In the rows, 128 means zero.
The rows below come in pairs that one turn or mirror swaps. Which row does each named row swap with?
The rows were stretched afterwards, more along some directions than others.
nobo: [114 141 183 138 109 117 146 123 124 160 108 117 136 127 105  85 143 154]
Vateb: [165 110 107 125 140 160 122 111 119 147 162 120 125 126 160 148 140 120]
kip: [165 111  97 119 144 152 127 114 121 144 150 125 125 116 156 151 140 123]
Fak: [ 98 132 113 119 120  94 127 151 154 156  97 136 139 135 114 143 155 106]
Pabeb: [129 114 148 150 108 115 150 121 117 133 119 125 127 117 125  90 154 150]
Sul: [119 151  97 153 103 142 119 164 123 116 124 158 131 159 121 119 129 105]
Mef: [142 115 110  99 104  96 143 116 135 146 142 129 154 136 144 113 161  89]
Veka: [114 142 117 102 132 107 134 132 144 152 120 118 163  98  75 146 138 137]
siga: [167 114  94 126 139 156 118 109 129 147 153 120 130 120 162 173 125 120]
kifeb: [136 158 106 115  91  73 141 151 128 164 146 150 147 126 105 124 141 134]
som: [112 122 100 128 119 113 122 145 153 135 110 121 130 138 131 161 133  91]
lufa: [111 128 109 131 122 108 115 143 148 149  95 137 121 134 113 122 148 103]
nik: [133 135 101 182 113 155 140 141 103 125 146 138 104 135 130 108 163 122]
soru: [155 129  99 159 146  87 122 154 118 101 137 156 118 106 156 104 182 112]
rifiz: [152 115 113 122 152 157 112 124 121 145 151 112 121 128 161 147 121 126]
Lofez: [113 129 155 108 137 109 143 113 150 155 103  98 143  88  78 126 112 151]
vus: [155 114  95 120 151 141 120 113 120 161 141 132 132 129 160 164 122 139]
Fel: [124 143 137 137  88 160 132 123 143 140 135 154 136 170 146 102 137  89]
zevu: [134 139 127  99 127 110 128 126 142 149 123 117 157 119  83 142 135 133]
kovis: [ 99 125 132 108 143  43 166 153 119 145 111 130 154 101  85 110 160 131]
Mozok: [145 130 119 149 160  72 141 145 120 109 131 125 115  88 151 111 159 125]
ref: [117 148 111 124  94  91 132 145 144 103 127 166 151 109 111  93 128 111]
Vamiv: [111 154 139 162 128  98 132 174 136  80 124 157 145  81 107  78 139 119]
kore: [142 133  67 126 114 138 129 140 120 131 168 142 137 154 145 128 170  64]
Gotaf: [164 103 106 137 135 172 114 107 123 137 159 112 127 120 175 151 127 115]
Kepe: [109 130 136 142 127 136 146 148 120 117 147 112 150 138 143 130 137 103]
zaba: [131 145 118 136  84 110 149 121 144 115 133 134 138  97 127 113 110 134]
mav: [100 165 148  91 138  71 159 143 125 186  94 104 145 131  70 112 146 128]
lupog: [119 124 137 119 137 140 128 113 140 145 111 101 145 111  95 126 129 124]
subiv: [ 93 135 125 139 143 112 122 162 146 133  93 135 114 133 106 121 145 108]
gede: [111 125 108 119 127 122 153 139 118 184 137 122 134 147 110 148 144 108]
gisig: [123 157 135 144 102 151 125 153 130 116 129 166 129 170 136  89 154 114]
Tiv: [135 136 149 124  86 120 148 111 137 153 114 125 151 133 115 113 109 140]
Fis: [127 140 150 144  97 166 121 135 147 153 133 144 135 138 137 109 115 114]
fogo: [141 124  97 138 160  57 134 147 121 121 114 158 127 102 153 127 159 136]
derim: [143 117 103 149 153  71 136 152 121  94 132 145 117  95 158 113 176 109]
zeki: [145 121  99 132 154  70 118 156 130 102 119 156 131 105 152 129 166 119]
fizog: [103 145 112 164 116 135 127 155 117 122 127 126 119 114 112 117 129 126]
Beg: [ 83 132 121  72 134 109 131 141 136 179  94  87 150 131  91 154  95 119]
ditup: [145 118  99 138 156  79 135 153 122 100 121 150 119  98 155 115 177 114]

mav is swapped with Beg
siga is swapped with zeki
Fis is swapped with Vamiv

